(in the rows, 128 means zero)
M: 3 groups of rows, each row roughly a mix of its group's hidden directions; one row fits no group
M (121 x 12)
134  151  144  64  80  153  117  83  128  102  141  129
167  89  114  114  163  152  113  131  177  136  156  173
88  102  132  76  173  120  104  118  162  88  113  132
88  156  114  115  112  101  140  165  177  99  137  174
128  116  142  143  153  96  147  84  95  174  75  145
123  182  120  131  153  112  90  173  131  176  112  97
148  147  142  101  151  154  155  106  124  68  182  144
170  198  172  143  140  109  117  139  135  133  94  119
85  170  132  138  158  75  162  155  121  145  157  112
153  84  143  136  79  127  120  87  125  71  130  152
167  166  142  139  120  182  122  73  144  123  163  122
75  138  119  145  144  140  118  109  112  188  111  78
153  125  137  118  80  136  156  55  138  121  163  133
111  186  111  191  157  93  128  117  112  144  141  123
100  133  122  141  114  106  136  73  135  93  191  101
150  106  78  138  75  138  126  140  176  159  158  124
131  86  135  131  129  99  93  142  102  92  69  164
94  142  133  75  168  90  102  114  170  117  103  143
159  163  114  103  95  158  118  151  89  94  176  144
83  96  110  194  112  143  108  107  137  134  124  88
152  136  176  127  151  121  145  164  121  55  141  140
125  78  82  152  108  146  97  144  128  158  95  88
120  147  142  64  79  168  94  121  111  115  125  107
137  124  206  82  154  117  124  136  108  93  135  134
94  129  139  105  174  115  92  131  115  69  170  119
127  109  142  149  89  153  118  98  134  123  49  149
121  122  167  203  139  157  158  106  124  99  108  122
163  161  120  127  124  146  94  136  166  147  59  145
134  149  145  166  98  93  137  199  101  110  144  134
121  202  159  100  136  110  168  125  106  118  98  132
118  94  135  91  145  117  131  111  129  201  98  95
134  68  94  189  126  119  123  115  163  140  153  132
93  102  148  91  105  101  140  75  123  92  163  149
142  85  134  148  71  151  123  111  66  128  141  114
102  117  76  130  111  128  135  93  128  200  132  106
144  140  161  52  103  152  111  103  96  111  121  136
93  113  114  132  93  82  97  78  111  110  154  162
142  138  110  85  105  171  72  109  139  145  94  157
102  147  145  139  157  115  187  130  122  123  193  103
87  139  159  140  160  140  133  50  114  131  113  115
149  160  116  141  177  112  99  66  157  137  106  145
114  162  158  92  152  95  128  112  123  136  56  121
150  150  164  104  171  151  124  90  122  132  73  97
83  67  96  160  119  138  106  115  156  164  134  134
99  61  95  121  123  150  106  131  162  152  94  148
113  118  145  152  99  172  116  76  160  76  111  136
116  183  132  163  157  115  184  139  143  130  172  124
111  59  113  95  153  121  78  105  133  107  111  133
187  109  141  131  117  191  164  117  144  114  101  138
157  151  146  94  143  148  159  135  115  81  189  143
143  173  159  128  133  170  126  60  129  97  119  120
60  172  141  134  154  131  124  130  119  77  141  105
112  97  124  117  138  150  83  87  151  109  63  139
111  131  173  152  140  82  132  159  157  122  76  163
118  94  194  102  163  107  156  148  121  99  154  135
128  153  147  96  129  130  108  164  131  70  78  162
138  118  128  114  163  98  134  77  151  151  195  130
151  134  117  188  98  106  186  141  103  147  119  153
131  124  156  56  147  122  123  95  111  156  84  111
106  134  100  113  125  81  205  142  113  122  107  141
133  95  89  166  125  137  93  162  116  154  184  112
153  86  129  115  132  161  129  157  95  102  181  87
124  175  99  99  75  113  137  164  129  164  97  111
125  152  80  76  92  129  138  114  103  180  115  136
117  84  120  96  128  151  97  115  153  109  199  124
158  116  107  129  107  58  138  177  105  117  116  152
138  120  99  152  112  112  158  114  127  211  141  105
162  147  85  148  113  145  112  130  126  181  105  74
173  153  135  126  171  132  159  119  168  141  71  143
168  192  148  86  154  130  164  102  119  124  140  120
154  96  133  169  168  125  159  168  161  127  107  87
126  113  166  105  152  98  142  115  84  88  94  83
124  92  90  137  148  89  75  84  141  132  139  158
127  167  117  138  187  79  113  108  147  157  91  134
121  144  124  104  184  121  134  146  103  198  147  107
109  112  153  168  164  106  173  139  172  130  169  147
106  131  124  121  158  112  183  112  183  143  127  178
72  121  118  131  184  141  86  138  124  142  152  89
114  120  103  90  165  105  67  150  172  149  131  129
155  165  157  76  148  89  159  124  93  119  123  157
160  82  137  99  115  203  117  132  138  108  137  111
102  141  138  110  187  167  97  168  136  112  163  108
96  115  145  108  119  157  111  80  121  76  178  118
92  166  106  100  98  134  126  96  135  161  162  79
168  126  123  126  108  132  163  148  159  132  63  171
153  116  161  69  143  134  131  136  127  128  149  60
129  124  86  108  122  177  102  84  160  176  139  140
119  80  118  148  92  114  141  177  74  139  102  120
155  107  153  181  89  169  162  90  131  136  110  130
140  169  127  132  188  167  116  106  178  113  146  116
104  77  91  93  110  150  95  113  129  136  74  136
93  103  106  136  108  95  158  143  103  188  160  107
91  145  139  158  103  138  184  130  114  71  153  141
108  140  95  152  109  91  92  87  147  115  157  178
153  167  157  113  162  100  162  112  118  95  78  104
153  107  99  175  126  119  142  162  182  100  164  149
93  183  145  128  137  130  153  142  89  153  135  72
130  149  89  102  95  167  118  128  145  132  164  190
101  126  144  185  168  88  152  95  106  123  94  131
156  146  137  100  146  81  150  184  80  142  117  140
111  108  174  67  145  111  182  105  130  111  128  120
106  202  130  143  166  116  155  162  163  125  128  126
126  122  126  174  107  88  140  185  101  157  127  88
88  100  153  152  115  98  135  144  90  98  187  130
107  206  141  130  84  136  138  172  136  120  124  132
129  147  142  147  113  85  171  132  63  154  124  96
144  122  126  83  173  96  125  124  117  119  199  138
106  179  95  129  107  100  162  99  157  175  128  110
135  81  107  162  135  145  137  144  105  105  169  68
153  157  115  183  100  135  136  177  97  166  108  116
140  148  119  159  95  140  107  170  118  64  148  162
112  207  149  140  165  110  124  94  119  134  111  108
159  114  101  172  144  150  110  151  112  172  172  93
187  155  118  128  158  172  136  107  130  109  153  82
97  145  88  160  110  72  149  131  121  169  131  92
112  145  165  160  123  144  138  121  114  97  50  139
133  128  161  117  208  128  120  144  123  103  104  169
139  165  108  163  93  108  126  139  79  153  151  79
148  176  145  121  121  125  94  116  146  203  106  129
139  146  153  64  133  158  99  104  147  118  114  180
143  118  177  98  170  181  104  140  105  113  102  149
which group is each row in? (one row of each group first)
168  131  131  78  160  165  131  96  136  169  134  88 : W
87  139  125  131  91  119  101  100  144  61  92  132 : F
126  148  124  181  113  178  129  164  85  119  138  89 : J

125  129  129  126  116  116  174  167  106  115  206  142 : W
111  117  111  134  110  45  135  145  108  169  123  149 : J
97  123  93  155  169  133  105  184  147  167  127  104 : F
135  144  149  122  168  87  143  53  120  149  145  120 : J
145  131  141  120  127  117  163  196  112  175  92  103 : J
176  98  103  171  170  132  134  93  130  157  163  123 : J
134  117  155  103  122  158  147  92  133  78  66  147 : J
158  166  179  104  133  134  129  145  109  104  189  143 : W
80  78  139  145  116  80  134  148  103  166  127  104 : W
96  96  84  152  109  156  90  104  164  163  128  152 : W
136  106  95  125  84  169  59  148  119  142  115  129 : W
